Each path below is one point turned by a fixed rotation once a step. After each direction that follows a path, write how fast that rotation turns it, in degrees a step (0 if it stays still).
Each turn is a multiple of 5 degrees from 10 to 175, or 0.
Each row of a path follows its step; steps can be skipped.
Rotation 1:
step 0: [  2  13 -12   4   5   7  11  17 -14  21   7   5   3   9  10   4  -3  -6
   3  -3  -6  -7 -21   1 -15  14   6  20  18  15 -10   3  30   0 -26   7
  25  -6  -6 -17  19  -1  -9]
step 1: [-13 -19   6 -11   2  20  11   3 -13  25  -5  -3   8   9  -7  16   7  -3
  11  22  15 -19  -5  20   2   4   5   9  11 -12 -10   0  12   4 -24 -14
  17  22  18  -6   3  -7   4]
step 2: [  4 -13  16   2  12  -5  -6  13 -20  -7  22 -10  11  10  -7  13   1  -3
   2  12 -13  -5 -13  19  -2   9  15  18   4   0 -13  23  17  -8 -18  19
 -13   7  11 -11   7 -26 -11]
step 4: [  5  20  17  -3  -6 -15  -5 -11 -30  -5  10 -17   0   3  -7 -13  -8  -3
 -11  30   2   4   3 -14   6  10   4  33   5  16  -1  17   5  14 -14  -9
 -12   0  -7 -11  -8 -11  -5]
step 5: [ -2  -6  21 -13  -8  -2  16   2  -7  15   2  -4  -1  -3 -10 -31  -4 -18
  10  -4  22  -3 -11  -6 -10  24 -14  20  -8  11  -5  15  12  -2   6 -31
   1 -14  -1  -2  -4 -16  15]
step 6: [ 14  -3   1 -24  -2  12  -6  -1  -5  -9 -15 -10  22   8  -4 -31  -1 -27
  -5   0  19  -1  -4  -8  20  16   1   9   1  21   3  -4  -6   1 -21   2
  -5   5  10 -21  -3 -19  -9]
step 8: [ 17   0 -11 -11 -12   7   9 -16 -13  16  -7  -3   4   3  21  -1  -8   3
  12  -3   9   1 -17  -8   9   6   9  -4   6  17  -4  10  -2 -10 -48  -8
   6   9   0  -6  15   9 -24]
step 9: [-14 -18   4  -1   3   2  13   3  -1  36   8   0   5  19 -10   4   9  24
   6  15   6   1  -3  -9  -7   9  -5 -14  -3   3  -8  29  -1   9 -21 -14
 -18  19   1 -14   7 -10 -15]
step 10: [ 11 -24  -6  -5 -11   1  17  -2 -12 -12  22  10   8  22  -7 -11  -4   3
   1  -2 -18   5 -10  20  -5  15  14  -4 -20   3 -15  11   2 -12 -34 -13
 -11   0  -3   7   2 -12 -13]
step 11: [  4 -20   3 -22  -3   4  10 -12  -8  -5  21  17   1  21   1 -11   7  22
 -15  19 -17 -17   6 -12  -8  -4   4   9 -10   6   4  -1  -2   4   0 -16
  -8  20  -4 -33 -14 -11   3]
Speeds:
[-4 -3  1  0  4  1 -2  5 -1 -2 -3 -2 -1  2  6  5 -9  3  9 -3  1  1 -3  3
 -1 -8 -3  3  8 11  0  1 -4 -4  0  1 -2  8  4  5 -5 -3  1] | 60
[-5  0  6  2 -4  0  1 -3  4 -3 11  4  4  1  4 -4 -5 -4  6 -3 -3 -3 -3 -2
 -2  1 -1 -2  0  4 -2  4  3 -2  2  4  6 -3 -3  8 12  0  4] | 145
[-1 -2  0 -7 -2 -4  0 -7  4  7  3 -4 -1  7  5 -5  0  1 -5 -5  9  2 -5  1
  5  0  0 -2 -2  4  7  4 -3 -1  2  1 -9 -6  4  4 -1  4 -7] | 25
[  1   8  -3   6   1   3   0   2   2   7  -1   0  -7   3  -3   1   2   0
   0   4  -1  -1   2  -2   1  -8  -3   2   0   8  -4   2  -3   7  -7  -9
  -3 -11  -2   5   6  -2   3] | 80
[ 0  2 -1 -2  6  0  1  1  7  6 -6 -9  3 -9  3  3 -2  1  1  0 -3 -9 -6  5
  6 -4  3  0 -2 -6  0  2 -1 -4 -3  1 -1  3  4 -4 13  1 -2] | 55
